(in the rows, 128 means zero)
The rows of Y fall into a few groups, and each row is roughly a mix of its group's hidden directions.
Y:
[[101 126  98 148 136 128 128  68 180  99 101 163 116]
 [153  92 161 119 111 141 128  94  74 142  93 159  91]
 [168 129 189 154 124 132  73 114 119  92 117 108 140]
 [103  55 138  98 150 113  91 168 120 133 108 123 143]
 [ 99 151 111  95 158  70 176 131 143 144 143 159 108]
 [125  93 114  87 105 142 176 130 110 118  72 155  98]
 [168 150 142 139 143 133  58 130 134  79 136 136 163]
 [167 141 112 172 104 143 123 132 152  98 168 183 148]
 [ 88 130 139 186  95 105 118 121 178 131 131 172 129]
 [108 103 116 149 140 100 150  67  92 180 146 114 126]
 [138 130 180 152 140 128 132 189  96  95 172 135 128]
 [ 80 136  97 153 148 105 144 110 139 170 185 118 154]
 [174 116 157 111 125 104  94 166 117 182 135  93 149]
 [178 177  93 103 119 144 128 138 134 156 143 178 153]
 [134  81 151 158 176 137  96 113 118 118 166 167  99]
 [ 69  83 151 167 102 140 148  97 130 123 138 123 167]
 [113  85 113  91 156 114 124 165  88 137  80  98 108]
 [155 109 147 136 185 153 120 160  91 152 145 151  82]
 [200 137 109 113 145 152 101 134 159 177 111 141 120]
 [173 136 143  97 110  92  99 154 121 166 144 105 179]
 [146 146 116 142 179 117 124 107 172  94 110 189 118]
 [101  82 132 133 144 120  82 182 143 165  95 148 126]
 [145 121 115 123 106 161 117 161 157  66  89  95 155]
 [127 144 100 140  66 162 131  99 187 111 114 120 142]
 [159 126 109  87 130 169 133 144  69 174 149 112 119]
 [104 101 156 129  88 173 131 153 147  75 100 150 150]
 [137  54 117 134 133 133  80 165 115 101 111 154 128]
 [ 82 125 156  89 134 113 119 194 109 156 114 101 142]
 [133 106 116 152  86 186 115 125 147 184 124 117  94]
 [114 164 133 120  71 129 157 181  97 159 138 106 148]
 [ 80 137 145 136 137 130 172 173  67 125 136 124 100]
 [126 148 166 139 151  70 126 118 162  80 127  91 152]
 [143 119 128  94 109  97 104  93 123  95 163 111 192]
 [176 146 112 162 112 144 154  68 131  86 125 126 100]
 [160 132  91 124 149 202 136 106 130 113 136 162  96]
 [ 97 147 111 141 145  94 143 139 179 100 147  79 169]
 [128  97 154 163 132 124 101  74 193 139 108 130 119]
 [ 94  76 166 108 125 121  82 180 121 122 112 116 144]
 [140 123  69 102 118 138 170 148 131 149  94  79 100]
 [119 118 142 121 151  86 154 167 175 171  92  98 139]
 [166 123 153  95 173 129 130 167  69 117 148 101 129]
 [158  84 144 133 179 120  85 122 117 178 140 147 103]
 [155 182 106 126 127 130 189  88 110 120 122  99 101]
 [ 69  85 114 115 110 126 191 114 127 127 110 157 135]
 [100 109 126 175 110 137 136 112 140 142 142  52 159]
 [141  82  98  82 161  98 152 174 107 123 128 118 156]
 [ 55 105 133 149 126 116 154 108 128 112  90  93  97]
 [105 113 138 156 175 146 138 139  89 126 155 179  81]
 [177 107  90 153 153  98 164 147 178 138 109 145 134]
 [102 108 153 111  91 101 128 129  92 106 156  72 167]
 [143 127 109 138 161 100 157  87 192 172 133 139 139]
 [136 200 115 129 119 130 169 116 134 142 182 147 152]
 [156 123  89 119 149  93 145  88  93 172 118  91 100]
 [109  89 135 125 117 145  75 186  87 110 106 138 117]
 [113  94 113 110 129 161  79  97  67 104 133 143 107]
 [143 129  94  86 164  93 184 132 133 147 156 120 164]
 [118 144 156 161 120 133 103 152 173  85 142  81 169]
 [163  74 100 136 141 129 128 116 110  94  75 111  88]
 [117 184 180 128  84 140 144 119 119  96 145  88 133]
 [185  83  86 139 155 101 162 136 151 109 101 129 126]
 [137  99  67 145 112 174 121 109  97 168 128  99 136]
 [ 80 101 142 109 137 136  81 164  94 155  89 117 103]
 [ 71 103 121 130  97 106 122  74 116  99 163 134 157]
 [ 96 124 164 152  70  97 126 144 148 106 131  84 161]
 [158 141 142 145 138 148  53 127 124  93 145 157 164]
 [168 130 147 110  99 169 113 171 136  90  80 115 108]
 [140 109 115 100 142 114 138  89  78 154 118 191 101]
 [ 75 114 168 108 134 114  92 151 155 171 148 134 164]
 [118 143  77 110  75 157 139  83 159 140 100 109 139]
 [136 147 191 146 110 135 115 165 166  92 119  84 127]
 [113 149 170 119 120 137 117 175 170  73 130 165 142]
 [102 141  73 111 136 126 169 147 132 188 155 137 102]
 [188 121 125  95 118 140 127 133 103 115  69 116  85]
 [125 143 144 131 129  85 131 125 179  74  85  96 154]
 [120  85 137 139 133 120 100 189 129 132  66 117 105]
 [187 140 147 138 131 117  92 168 149 175 145 160 142]
 [100  76 153 127 143 118  92 145 138 148  68 103 103]
 [151 161 116  92 109 131 144 173  86 188 130 115 141]
 [123 131  90 128 153 123 126  71 182 117  79 150 115]
 [105  83 132 130 128 148  73 150  93 123  81 128  91]
 [113  94 107 150 138 175 118  75 131 105 157 168  98]
 [146  96 154 136  87 153 102 157 115 179 149  82 124]
 [108 128 166 149  99 163 112 166 169  78 126 119 160]
 [117 137 120 169  87 191 147 130 168  97 120 126 100]
 [160 140  48  86 147 118 140 143 134 116  99 112 124]
 [ 91 136 126  98 168 101 145 127 148 203 113 111 130]
 [179 136 109 137 148 120  99  95  84 179 137 103 103]
 [129 159 101  76 173 112 161 125  76 109 130 147 139]
 [122 129 166 102 111 103 146 195 132 107 143  99 172]
 [157  95  97 139 136 128 107  63  73 145 115 121 137]
 [148 106 134 148 120 132 130 117 118  98  60  88  76]]

One row of each group comes first, with its name. Which group is each row after those in?
[ 91  99 105 138 154 160 144  88 131 129  89 119  70]
(125)
[119 162 111 161 159 103 101 121 145 153 187  94 158]
(72)
[117 144 188 153  76 146 102 156 126  87 118 108 123]
(13)

[160 166 123 187 101 142 131 115 172 119 151 170 131]
(13)
[157  79 175 146 162 109  83 127 155 112 122  97 121]
(125)
[ 96 151 162 163 120 147 101 163 171 114 172 126 162]
(72)
[176 174 130 108 100 159 148 183 124 113 134 105 151]
(125)
[118 124  69  86 125 145 150 159 148  88 102 164 145]
(72)
[112 166 188 134 132 100 132 167 178 103 144 114 124]
(72)
[ 83 136 156 150  99  87 146 142 154  91  97  87 143]
(125)
[ 91 136 100  84 121 133 170 102  84  94 120  90 138]
(125)
[156 127 165 130 119 109 137 131 143  94  83  57 115]
(72)
